[[ 34 -19  23 -19 -22 -40 -38  26  -6  19  38  12  20   4  -6]
 [ -2  12  33 -32  41 -10 -29 -10  16 -23  16  25  12  17  30]
 [ 25 -23  25 -29 -15  18  -9  27  10   9  30   4  -1   4 -27]
 [ 26   8 -17 -26  -3  38  40  26   6 -19 -38 -15  29 -15  16]
 [  8 -22 -39   8  14 -12 -39  21  -8 -41 -22  -9 -11  -5   2]
 [ 26   1  25 -29 -37 -11  -5 -34  39  20  35  11 -17  42   8]
 [-41 -32  13   2  40   4  35  34 -25  23  25 -34 -34  17  23]
 [ 36  -6  35 -38  23 -31  41  11 -29 -38 -38   7 -41  40   7]
 [-12 -38 -34  33 -39   4  20  10  32   4   5 -29  33   8  -8]
 [-37 -33  17  27  38  -1  14  21 -39  -2 -19  41   4  31 -37]
 [ 22  33 -12  14   4  34  25 -42  25 -20  12   8 -16  32 -31]] --> -37

[[  5  22  22  -5   1  20   3   1 -11 -12  -1]
 [ 29  26   6  13   4  -3 -19  15 -16  21  13]
 [  1  12  -5   2  -1 -29 -14   5   3   3  38]
 [ 23  12  22 -10   5  -8 -16 -13 -20 -13  25]
 [-18 -19   2  10 -12  -5   3  -4  -9 -17 -30]
 [ -3   2 -11   1  35  -7 -30  13  -9   6  15]
 [-18  -9   3   7  -1 -34   6   7 -20   3   9]] --> 15

[[ -9   1  -1   9  -4   6   5   3   5 -11 -19   2   0 -10 -10]
 [ 15   3  -2  -3  10  -2  -6  -2   8   1  21   4   3  -1  -5]
 [ 15  12  -6 -17   3  -5 -18   8   0   9  16  -3   2   7  10]
 [  1   0  11   5   6  -5   3   7 -13  -2   2   5  -9   1  -2]
 [-23 -18  26  11  -2 -11  27 -15 -38  11  -5   4 -13  13  12]] --> -2

[[ 18  -1  23  15  13 -30   5   7]
 [-18 -15  21  15  -2 -29   4  10]
 [  8  -8   6 -13  34   0 -12  -3]
 [ 17  -9 -26  20 -21 -21  14 -12]
 [-11 -12  15  18  -6 -25  27  22]
 [-13  14  15   1 -21  10   3 -13]
 [ 13  -1 -17  24  -1 -40  23  -4]
 [ 22  34  -1  -1 -25 -33  -4 -12]
 [-14  -8  15  25 -17 -12  28  24]
 [ 26  13  18 -23  15 -18 -20  24]
 [  2  11  -1 -26  27  27 -28 -11]
 [-18 -18  25   0 -16 -10  -6  -1]] --> -11

[[ 21 -23  -7  12   8 -20 -22 -10 -15  -3]
 [ 25  -6 -17  10  16 -13 -20 -10 -17  12]
 [ 10 -22  14 -25  10 -23 -23   0 -24   8]
 [-28  15   7  22  -7  12  -4 -25  19 -22]
 [ 25  14 -15   5  -1   0  34  -4  -1   2]
 [ -4   2 -12  -3  14  -2 -27  20 -12  12]
 [  7 -26  10 -22   2 -38  15  20 -19   5]
 [  7  23  -4   3  -4   8  23 -14  22 -10]
 [ -7  25   1   4  -4  22 -16   8  25   9]
 [ 19  23 -11  22  18  10 -12 -20  10 -21]] --> 9

[[  9 -22  -3 -10  10 -12   0 -10   3   2  18 -25]
 [  5 -21 -12   0   8  -3  -5  -4  10   5  29   4]
 [  7 -26 -31 -17  -8   9 -19  14   3  -5  43   8]
 [-10  15  14  -3 -20  15   7  14 -28 -11 -16  23]
 [  7  14  18   5  15 -18  10 -15   7   4 -32 -41]
 [ -7  -3  32 -10 -15   8  20  -1 -34 -12 -20  15]
 [ -1   2  31   8  13 -13  20 -17   2   6 -27 -14]
 [ -3   0 -30  -3 -13  15 -19  18   6  -2  34  23]
 [ 11 -20  -7 -20   8 -16  -5  -8 -16  -9   3 -42]
 [-10  21  -8  -3 -22  18  -8  21 -27 -12 -13  25]] --> -42

[[-25 -19  -3 -10  25  19 -12 -39  16  14   8]
 [  7   1  18   7 -13  12  -4 -17   3  -9  -7]
 [ 10   6  23  11 -17  13 -10 -12   1 -20  -7]
 [ 22   9  32  16 -24  20 -25 -16   5 -30  -2]
 [ 13   3  18  11  -5   8 -16 -18   4 -14   0]
 [-22 -20  -4 -10  26  17 -17 -38  16  14  11]
 [ 15   5  20  12  -6   9 -17 -18   3 -17  -2]
 [  1  -1  -6   6   8 -11 -11  10  -6  -7   3]
 [-10   3   9  14   0 -21  30  15 -21  -4 -24]] --> 3

[[-22 -10   1  14  -4   7   8   0   7  -6  17  -5   5  -4   7   8]
 [-23  10 -11  10 -15   7   8   0 -10 -20  32  -1  11   4  -5  16]
 [-13  17  -4  14 -18   2  -7  -8 -19 -24  19  13  -1  12  -9  14]
 [-10   8 -11  34 -28   2  20  -9  10 -26  42  -8   2 -11   2  -8]
 [ -1  21   3  15 -18 -15   5   4   3 -30  16   5   5  -3 -24  -7]
 [ -8  43  -7  23 -24   6  16  -3   5 -16  34  -3 -12   1 -10 -14]
 [-11  22  -4  16 -21  14  19  -4  -5 -17  41  -1  -8  -3  -1  10]
 [  0  19   2  16 -26  11  14  -9 -13 -26  39   7 -12  -3  -6  16]
 [-17  20  -3   5 -14   3   0  -2 -15 -22  24   7   5  10 -14  16]
 [  6  30   9  16 -18 -10  10   5   8 -21  13   5 -10  -5 -22 -12]
 [-21  28  -6  11  -3  -1   1  10   8   0   4  -2   0   8  -8 -12]
 [-17  13  -4  10 -17   4   7  -4 -10 -26  32   2   7   3 -10  16]] --> -12
---
Q:
67,82,77,80,48,24
26,94,69,39,44,22
85,54,31,64,41,41
A: 67

Q:
126,164,140,81,113
55,148,118,192,116
A: 126

Q:
58,94,89,67,80
42,34,25,30,40
70,99,98,77,93
A: 58

Q: 478,334,534,775,354,507,236
A: 478

Q: 179,208,1,202,23,230
A: 179

Q:
4884,7958,1343,3523
7988,6389,2771,4729
A: 4884

Q:
-21,34,-8,5,-1,2,-2
-18,19,33,9,35,-29,12
12,8,41,31,-6,26,46
A: -21

Q: 3094,6729,8464,8548
A: 3094

Q: 227,66,57,153
A: 227

Q:
931,684,490,630,25,68,427
311,190,49,198,490,687,32
A: 931
---
Input: [-89.569, -13.881, 3.705, 103.879, -187.797, -110.721, 114.184]
Output: -187.797
Input: [-0.02, 0.16, -0.09, 0.17]
Output: 0.16
Input: [0.983, -14.325, -15.923, -9.310, 12.046, 3.880]
Output: -9.310
Input: [-0.1, -0.6, -0.3, 1.6, -1.3]
Output: -0.3
Input: [-0.127, -0.073, 0.109, 0.023, 0.075]
Output: 0.109
Input: [-0.151, -0.172, -0.140, 0.143, 0.071, 0.067]
Output: 0.143
Input: [-0.012, -0.136, -0.105, 0.158]
Output: -0.136
---
[[-10.02 -10.05  -7.86 -12.43  -6.04  -2.06  -9.18]
 [ -1.79 -10.33 -16.43 -12.45  -3.47  18.11 -13.13]] gives -7.86

[[-0.26  1.51 -0.16  0.06  0.06  2.02]
 [-0.54  0.26 -0.65  0.85 -1.95  1.75]
 [-0.20 -0.11  0.81 -0.04  1.74  0.39]] gives -0.16

[-0.4  1.0 -1.7  0.3] gives -1.7

[ 162.544  -88.289   44.195 -159.811 -129.812] gives 44.195

[[ -9.74   1.16 -18.23   6.31]
 [ -4.90  10.52  -7.61  -8.67]] gives -18.23

[[-1.259  0.926 -0.698  1.153 -0.334  1.194  1.550]
 [-0.834  1.091 -0.303  1.103 -0.047  1.209  1.504]
 [-0.434  0.390 -0.400  2.195 -0.116 -0.017  1.207]] gives -0.698

[ 1.5  0.3 -1.5 -0.6] gives -1.5
---
[-1.6  1.2  0.5 -1.9  0.5 -1.8] -1.8
[ 1.4 -1.5 -1.3 -0.4  1.0] 1.0
[ 0.09  0.01 -0.10  0.06] 0.06
[ 0.10 -0.18  0.11  0.02 -0.19  0.07] 0.07
[  9.11 -17.44 -11.87  -7.70] -7.70
[-138.514   90.252  187.631   -3.195 -176.835] -176.835
---
  4   13  -18   12  -13  -38
-22    3   21  -21    0   12
 -4   12   -2   11   -4   11
ans = 11

-22   39  -22   33  -29  -30   37
 11   -8   11  -13    9    8  -11
ans = -11

 11   11   -8    3  -14
 12    7   -4   13   -5
-11   -6  -12  -22  -38
ans = -38

 37   18  -13   44   31   -9  -25 ans = -25

 -6   -3  -10   34  -11    8
 -7   -7   16   -1    1    4
 11    8  -10    4   -8    3
ans = 3

 14  -34  -12   13  -17  -11
  7  -26   -7   11  -33  -13
 -9   -9   -6    0    9    1
ans = 1
---
Q: [ 25  19  38 -34  40  -8]
A: -34

Q:
[[-41 -11   2  -8  -4]
 [ -3  -6 -15  -9  -9]
 [ 11  23  11  19  20]]
A: -8

Q: [ 23 -16   3 -41   0  -6]
A: -41

Q:
[[-31  22 -30  26  30]
 [ 45 -32  27   6 -29]
 [ 37 -20  15   8 -22]]
A: 26

Q:
[[ -2 -29  26  10   9  11  20]
 [ -3  34  28 -14  -4 -31  11]]
A: 10

Q: [-20 -41  29 -16  24]
A: -16

Q:
[[-20  -5  33   5 -19 -10  19]
 [-31  -4   4  11  -9  18  19]]
A: 5
